In the data rows, the value 128 means zero.
Here are some points, each followed by its number:
[142 111 125  45 151  98 143 165 153 137 136 126 139 157 118 142 109 101
 126 107 134 109 114 108 109 158 139 128  72 113 118 143 131 140 136 160
 124 161 143 133 147 136 142 104  92 128 102 118] 0
[  7 240 116 253  58 145  36   9   0 207 137 129  67   0 153  43 220 219
 137 180 165 190 254 178 202 136 233 123 211 206 113 108 162  37   4  42
  70   0 123 114  60 129  32 206 193 109 212 167] 1
[108 119 110 105 160  97 151 141 129 120 122 147 116 146 154 124 122  89
 134 135 133 117 108 135 113 132 112 140 105 111  96 149 115 144 117 151
 104 140 125 165 130 123  84 100 123 142 129 137] 2
[178  89 171  76 158 120 158 192 138 111 120 166 122 186 106 215  85 101
 114 130  97 101  91 105  94 110  92 141  74 107 128 156 137 168 182 178
 137 198 109  90 123 102 197  80 103 107 101 124] 3
[172 115 101  96 141 140 161 165 172 141  99 118 147 175  97 149 112 104
 119  98 150  97  74 101  76 138 123 126 120  89 159 162 142 153 176 128
 115 184 147  89 176 151 161 142 102 112  78 111] 4
[ 75 210  92 254  66 104  95  44  62 166 128 123  96  51 151  50 185 189
 156 142 138 169 178 136 164  96 178  80 231 163 148 118 132  51  77  44
 140  40 113 131 107 141  67 199 141 130 176 149] 5
[136 107 129 104 144 142 123 107 158 122 115 104 146 124 127 129  85 113
 114 112 111 150 112 116 107 146 131 120  92 106 133 120 134 140 141 149
 114 154 151 123 137 139 155 151 127 145 121  88] 6
[157 116 114  86 127 142 128 154 161 129 128 137 150 163 138 116 132 122
 125 114 143 113 114 110 116 142 106 118 117 121 119 142 131 138 151 135
 112 158 134 122 138 133 157 105 123 116 122 116] 7
[172 121 122  79 129 143 178 178 182 125 116 134 121 135  93 136 127 118
 112 114 137 151  92 118  93 166 125 111  94 116 145 118 133 133 170 132
 110 161 116 111 173 128 153 147  81 134  97 147] 8
[ 93 166 142 157 123 143 123  73  61 156 127 131 137  74 124 113 181 162
 132 139 138 135 169 130 145 143 165 123 144 150 135 133 136 100  95 118
  79  67 147 128  98 125 114 168 141 134 148 115] 9
[ 97 108 128  66 176 128 125  87 124  91 124 126 119 135 112 141 119 115
 145 146  93 119 114 132 125 166 127 147  84 117 116 130 124 168  82 167
  98 157 123 155 130 150 125 111 140 154 157 117] 10
[112 146 129 126 141  99 148 133 123  99 113 121 139 118 127 138 100  90
 140 162  88 145 131 112 119 133 155 141 142 136 102 118 112 126 123 122
 108 134 138 158 148 123 110 102 129 158 138 123] 11
[149  93 115 127 128 158 151 163 169 166 115 118 137 119  94  97 145 158
  99 101 159 161 100 137 114  94 140 141 152  97 148  99 172 134 142 128
 157 124 141 102 117 142 187 130 108  96  98 126] 12
[105 175 105 178 126 125 153  80 112 167 116 163  80  71  96  87 109 145
 154 119 102 158 193  80  87 107 169 117 169 187 131  98 152 108 107 100
 147  91  65 135 140  88 105 158 106 111 130 145] 13
Which five points above are nearest to each new point by angle, seen from the average point of the numbered points? Their numbers follow each, nearest first.
[ 84 176 110 166 123 126  93 105  71 164 136 143 101  84 164  92 197 188
 137 140 149 119 201 121 172 140 163 101 163 186 130 104 124 110  87 104
 116  62 119 130 107 106 102 161 152  96 144 129] --> 1 9 5 13 11
[103 110 130  83 136 134 109 101 101 102 122 118 141 150 163 138 142 119
 123 127 150 132 107 133 134 152 114 134 112 127 130 154 109 150  83 134
 119 143 138 132 137 130 130 119 126 138 148 108] --> 10 2 7 0 6
[ 36 196 103 179 117 109  65  69  62 162 148 112  97  70 160  56 188 167
 165 183 131 132 197 152 187 148 190 124 159 199 126 167 122  97  26 127
 105  32 121 151  93 113  34 201 161 127 194 131] --> 1 9 5 13 11
[147 134 122 147  95 117  99 100 113 127 122 139 117 139 147 130 135 146
 153  98 134 122 105 132 151 130 127 108 151 110 153 168 134 100 141 108
 132 135 122 119 125 148 138 156 153 116  96 144] --> 5 4 7 1 12
[136 122  93 156 111 151 114 102 159 129 142 135 134 126 126  77 121 129
 138 116 107 139 125 149 141 110 111 137 157 117 125 114 112 113 136 124
 144 127 133 115 120 138 132 130 149 119 116 111] --> 12 7 5 6 1
[147 120 100 130 144 103 130 135 177 124 114 134 155 150 141  71 117 117
 125  79 135 106 108 135 112 106  75  99 107  95 137 159 116 159 152 137
 146 151 149 126 142 140 104 123  95 134  92 104] --> 7 4 0 2 6
[101 166 102 130 143 138 134 110 129  97 132 141 116  93 144  97 157 129
 141 155 134 119 141 124 122 162 134 160 112 130 105 149 110 133 104 142
 113  99 135 135 139 141 111 122 110 159 184 143] --> 10 2 9 11 1
[ 69 160 121 191 120 131  48  20  82 125 140 102 129 121 181  86 117 143
 160 158 115 122 165 155 191 142 147 141 163 132  93 157 105  98  74 107
 102  56 145 135  98 143  95 167 177 152 194 120] --> 1 5 9 13 11
[255   0 178   0 227 151 238 255 255  41 157 161 179 255  78 255  50   0
  75  66 104  37   0  52  23 128   0 153   0  20 140 164  96 255 255 242
 141 255 113 118 178 130 253   0  58 142  32 145] --> 3 0 4 7 8
[140 113 149 131 120 148 113 102  77 116 160 106 136 149 154 130 118 143
 155 132 119 138 115 149 161 123 123 107 115 132 128 114 130 130 128 119
 130 144 141 141  99 134 130 143 156 136 119 135] --> 10 6 9 7 3
[191 101 141 106 119  98 159 173 154 119 146 141 140 142 114 165  82  93
 133 100  95 113  78 115  97  81 113  80 124 111 139 141 139 126 195 134
 168 171 144 138 115 146 119 103 119 158  75 121] --> 3 4 0 7 8
[149  97 142 117 122 119 127 177 123 104 129 101 144 161 130 157 101 105
 119 126 109 108 111 139 120 109 113 128 139 118 133 147 134 137 151 138
 140 160 142 133 145 140 134 132 123 122 121 134] --> 3 4 7 0 6
[ 61 189 113 191 108 183  90  68  74 175 125 132  67  69 160  66 157 189
 143 148 140 155 194 127 165 130 191 124 169 148 132 121 156  70  69  78
 108  37 113 110 116 118 140 180 155 115 177 159] --> 1 5 9 13 12
[143 173 133 169  93  75 125 100 114 132 110 120 121 105 139 106 132 124
 161 121 118 153 149 107 115  90 141  86 177 128 122  91 122  79 137  99
 190 124 125 163 133 120  76 151 135 127 114 148] --> 5 13 1 11 9
[111 167 102 170 104 119 109  70 118 147 124 120 118 110 156  80 127 127
 155 133 112 131 134 124 143 113 130  92 174 137 142 120 118  92 111 114
 146 106 114 134 116 154 103 157 143 107 113 141] --> 5 1 13 9 11
[141 154 122 174  94 107 117  88 109 139 118 158 103 107 151 127 123 123
 121 138 120 135 158 125 127 111 130  99 162 146 139 119 135  82 115  97
 113  91 101 131 107 122  99 149 129 143 122 153] --> 5 1 13 9 11
[149 119 125 128 130 145 121 175 136 118 120 154 129 138 119 166 120 115
 119 118 136 113  98 125 134 102  85 129 121 115 131 149  93 122 160 121
 154 153 112 119 147 132 145 116 120 132  98 145] --> 3 7 4 8 0
[132 132 128 162 102 157 112 129 110 157 136 123 148 103 134 122 125 168
 131 134 111 124 125 149 161 118 127  91 137 148 120 116 117 102 128 121
 129  97 140 120 130 129 126 133 141 118 127 115] --> 5 9 1 12 13
[132 141 115 131 122 142 158 108 160 137 118 142 113  96 101 110 102 159
 144 125 106 145 108 114 127 154 131 129 125 125 137  97 131 141 128 123
 113 153 108 108 152 122 160 135 111 116 135 126] --> 8 6 12 4 3
[124 100 162 129 152 116 106 103 132 109 142 112 148 166 136 165  95 101
 136 127 124 111  96 146 151 115 118 166 130  92 102 147 109 150 113 146
 163 161 129 135 113 158 126 104 148 142 154 115] --> 10 2 3 6 0
[130 110 136 165 114 121 132  96  92 130 156 109 133 113 131 169 133 143
 127  97 122 152 162 146 142  94 133 125 159 121 127 139 119 127 131 124
 155 116 147 115 108 142 119 146 119 112 105 118] --> 5 9 1 12 13
[176  95 159 134 129 126 133 133 145 120 143 117 146 171 138 179  54 105
 162 114  74  83  83 125 126  80  98 135 132 102 142 134 109 150 162 134
 187 208 147 120 145 147 142 128 123 119  96  92] --> 3 4 6 7 0
[ 78 164 110 164 119 104 112 108  96 127 145 107 117  77 141 110 147 133
 154 145 136 164 160 144 137 150 155 137 148 159 117 115 114 106  71 122
  93  81 138 143 109 123  73 176 135 149 163 136] --> 1 5 9 13 11
[163 145 124 129 123 159 147 118 140 135 122 123 132 137 118 165 122 149
 118 124 121 137 126 136 135 106 152 104 152 118 141 115 144 105 175 101
 151 141 133 110 153 120 176 138 124 124 117 110] --> 12 4 8 3 7
[122 116 154 150 129 121 122 157  98 131 145 131 137 113 128 151 134 140
 134 143 128 113 128 146 138 109 141 124 153 141 140 134 127 115 119 111
 164 123 134 121  91 133 128 144 141 110 146 117] --> 5 9 1 12 3
[146  90 137  64 155 151 173 170 204 111 132 168 153 159  67 165  93 109
  83 118 121 143 121 126  97 173 111 170  61 122 123 109 129 175 149 183
  98 165 129 102 162  97 217  71 103 129  92 117] --> 3 0 8 7 4
[129 106 161 107 161 158 168 136 136 129 158 117 121 149 110 166 112 125
 116 128 129 124 110 139 136 132 102 151 102 117 152 126 130 149 153 143
 114 163 108 122 121 132 159 113 108 118 107 138] --> 3 0 8 4 7
